Which row each row swaps with, under one turn or mirror
ziso: 6,14,-42,-9,0,6,12,-28,-14,-40,-24,-36,21,0,-15,-25,-12,-10,29,2,29,-6
tebod: 0,-31,11,22,26,-9,28,18,0,-6,15,11,19,-1,3,28,-34,-1,-1,-18,-16,39
Kivum: 15,-3,-4,-45,-56,-6,1,-21,3,5,-10,6,-32,10,-16,0,14,-30,-4,-6,-11,-4
zumap: 15,18,-12,7,10,48,-20,-14,16,-15,6,-23,37,-3,19,-11,31,20,9,-6,8,6
Rek: -1,-17,9,25,23,-18,28,12,9,-4,21,9,11,13,4,17,-37,2,8,-17,-6,48
gapud: 1,14,-40,-11,-2,2,7,-23,-16,-37,-14,-45,17,2,-11,-21,1,-14,35,3,32,-8
Baz: 9,7,-26,19,16,47,-16,-17,28,-18,-3,-11,37,-6,34,-17,21,16,10,-2,19,3
loza: 2,11,18,24,-43,-1,-28,-13,3,24,-22,11,-15,-6,29,-7,32,-15,17,11,-11,-29
Rimo: -5,15,4,15,-39,-12,-37,-22,-6,28,1,15,-14,-7,24,7,29,-18,17,-2,-8,-31
Zif: -12,-32,16,20,26,-36,29,16,-5,10,15,12,26,-4,4,25,-30,-6,3,-9,-1,21
Gabi: 14,17,-21,13,9,52,-26,-18,25,-10,5,-16,26,1,29,-9,23,4,18,-8,16,11
samar: 4,-21,-4,15,36,-1,22,8,4,3,5,-2,33,1,8,25,-33,-12,-1,-15,1,47
zevir: 10,16,-43,-6,9,9,3,-22,-11,-46,-17,-33,19,1,-14,-20,-2,-10,31,6,34,-4
Fosu: 16,2,-2,-41,-54,-17,1,-15,2,2,-5,1,-27,-2,-23,5,20,-35,-5,-11,-8,-12
sorup: -5,25,18,10,-36,-6,-22,-10,-5,19,-1,11,-13,-13,32,2,39,-11,19,-8,-4,-37
Vebik: -24,-14,23,-4,12,-14,29,-5,-13,-30,-28,54,-2,14,21,-7,-12,-16,-18,37,-10,-7
Vok: -25,-18,26,15,24,-19,9,3,-7,-45,-24,52,4,18,11,-13,-6,-7,-17,29,0,-6
rigut: 3,19,-43,-5,10,7,6,-19,-15,-35,-20,-33,24,-7,-11,-20,-11,-7,34,-6,31,-8
doko: -18,-23,6,-9,13,-17,20,-5,-7,-37,-31,61,-3,3,20,-18,-9,-1,-12,38,-7,-13
bosez: -24,-15,11,-4,21,-8,17,-3,-4,-31,-28,61,0,-3,28,-11,-18,-31,-26,20,-8,-13
bog: 23,-1,-6,-44,-52,-11,4,-12,4,0,-14,-6,-23,4,-24,-1,24,-28,6,-7,-11,-8
sifib: 14,2,-12,-43,-57,-16,5,-22,4,4,-10,1,-22,5,-24,0,11,-35,-2,-11,-9,-9
Dil: 21,16,-15,10,10,51,-5,-16,22,-13,-1,-19,35,-3,25,-18,26,18,12,-9,14,1
pup: 12,5,-32,19,3,48,-27,-13,30,-8,0,-16,32,-2,24,-10,23,13,19,-1,11,7
kom: -6,-36,4,15,30,-26,25,8,14,-7,19,10,13,-4,0,20,-35,8,5,-12,4,42
fiz: -10,10,17,8,-39,-5,-15,-11,-10,24,-2,5,-9,-14,32,0,43,-7,15,0,-13,-38
Doku: 18,-3,-9,-40,-54,-10,3,-14,-4,7,-8,-7,-28,2,-20,5,20,-34,2,-8,-4,-1
dod: 8,27,-22,18,14,36,-13,-9,21,2,9,-18,35,7,38,-14,24,10,15,-11,7,14
rala: 1,10,-49,-7,0,1,1,-22,-12,-44,-16,-33,22,-4,-19,-15,-11,-7,23,0,36,-5
musi: -19,-19,19,11,13,-16,12,10,-5,-30,-35,63,-14,4,6,4,-16,-17,-14,13,-22,-15
tuf: -2,-27,-7,12,44,-7,34,9,2,-11,31,11,21,7,9,16,-29,-6,2,-4,-2,37
Rivek: 7,-33,9,17,38,-21,33,13,-3,3,14,7,17,-5,4,19,-33,-10,-3,-24,-3,27
benef: 3,-36,-1,14,21,-20,13,12,-3,6,13,0,27,-3,-9,23,-32,-7,-1,-22,-10,45
Det: 4,8,-42,-7,4,21,4,-28,-17,-42,-19,-36,24,-2,-7,-20,-7,-8,25,6,36,-4
Vib: -25,-27,20,-6,20,-18,9,2,-11,-31,-29,57,4,9,14,-18,-11,-21,-24,23,-12,-7
desem: -21,-18,3,2,21,-16,8,-5,-1,-37,-20,62,-10,21,15,-6,-19,-4,-22,27,-15,-4
zesu: 7,-38,3,9,22,-9,20,22,3,-8,9,5,23,-6,9,25,-31,1,-4,-17,-1,49
kavum: 6,21,-27,13,3,36,-10,-9,26,-1,15,-26,39,-13,33,-15,24,14,5,0,14,8
Tizo: 15,12,-22,8,11,51,-25,-9,12,-4,-1,-18,36,-2,32,-5,27,-4,10,-1,23,17
nakov: -17,-29,9,0,21,3,9,0,13,-34,-28,60,8,18,12,-6,-14,-2,-25,36,-7,3
poga: -4,7,22,17,-41,-15,-21,-11,-5,32,2,12,-14,-4,30,4,36,-13,13,-7,-13,-25
Napus: -23,-22,9,-3,9,-25,9,10,-17,-32,-26,61,-2,6,29,-9,-11,-10,-8,35,-5,-8
tafa: -6,18,13,20,-31,4,-21,-19,6,25,-20,19,-23,-14,42,7,30,-12,7,-2,-10,-32
Gufus: -22,-3,14,-2,2,-25,21,1,-7,-21,-34,67,-10,13,24,-2,-8,-8,-12,32,-11,-12
vel: 15,3,-6,-38,-60,-19,1,-5,4,8,-7,7,-22,2,-21,4,18,-28,9,-12,-8,-11
mika: 16,0,-12,-43,-55,-7,-2,-12,11,-2,-19,-6,-25,2,-22,4,20,-32,-1,-10,-4,-11
pim: -4,23,16,10,-44,-11,-20,-4,-3,17,-8,17,-17,-12,32,14,36,3,22,1,2,-32
rus: -3,-24,-7,16,26,-19,23,17,17,-1,8,12,26,-2,-4,28,-40,-10,3,-16,0,42
gemud: 21,-9,-4,-43,-54,-14,9,-15,-1,0,-14,-1,-25,7,-23,-6,21,-34,2,-8,-5,-12
mab: 3,20,-47,-11,-2,6,3,-16,-12,-43,-23,-31,19,-6,-14,-22,-2,-7,30,4,35,-8
milir: -1,9,9,11,-31,-10,-33,-20,-2,26,0,17,-16,-15,26,5,35,-16,27,3,-1,-39
zaze: 2,15,-48,-11,3,6,-1,-22,-15,-42,-20,-38,18,-10,-14,-17,-4,-11,28,9,30,-9
gar: -21,-22,1,3,21,-13,15,4,-7,-32,-18,69,0,6,25,-6,-14,-18,-9,30,-16,-10
saro: -3,-39,9,12,28,-23,23,10,17,1,25,18,17,-10,4,28,-21,-14,-9,-13,10,36

saro pairs with Vok
nakov pairs with Zif
gapud pairs with mika
poga pairs with Baz
Rimo pairs with Dil
Det pairs with vel
rus pairs with Vebik

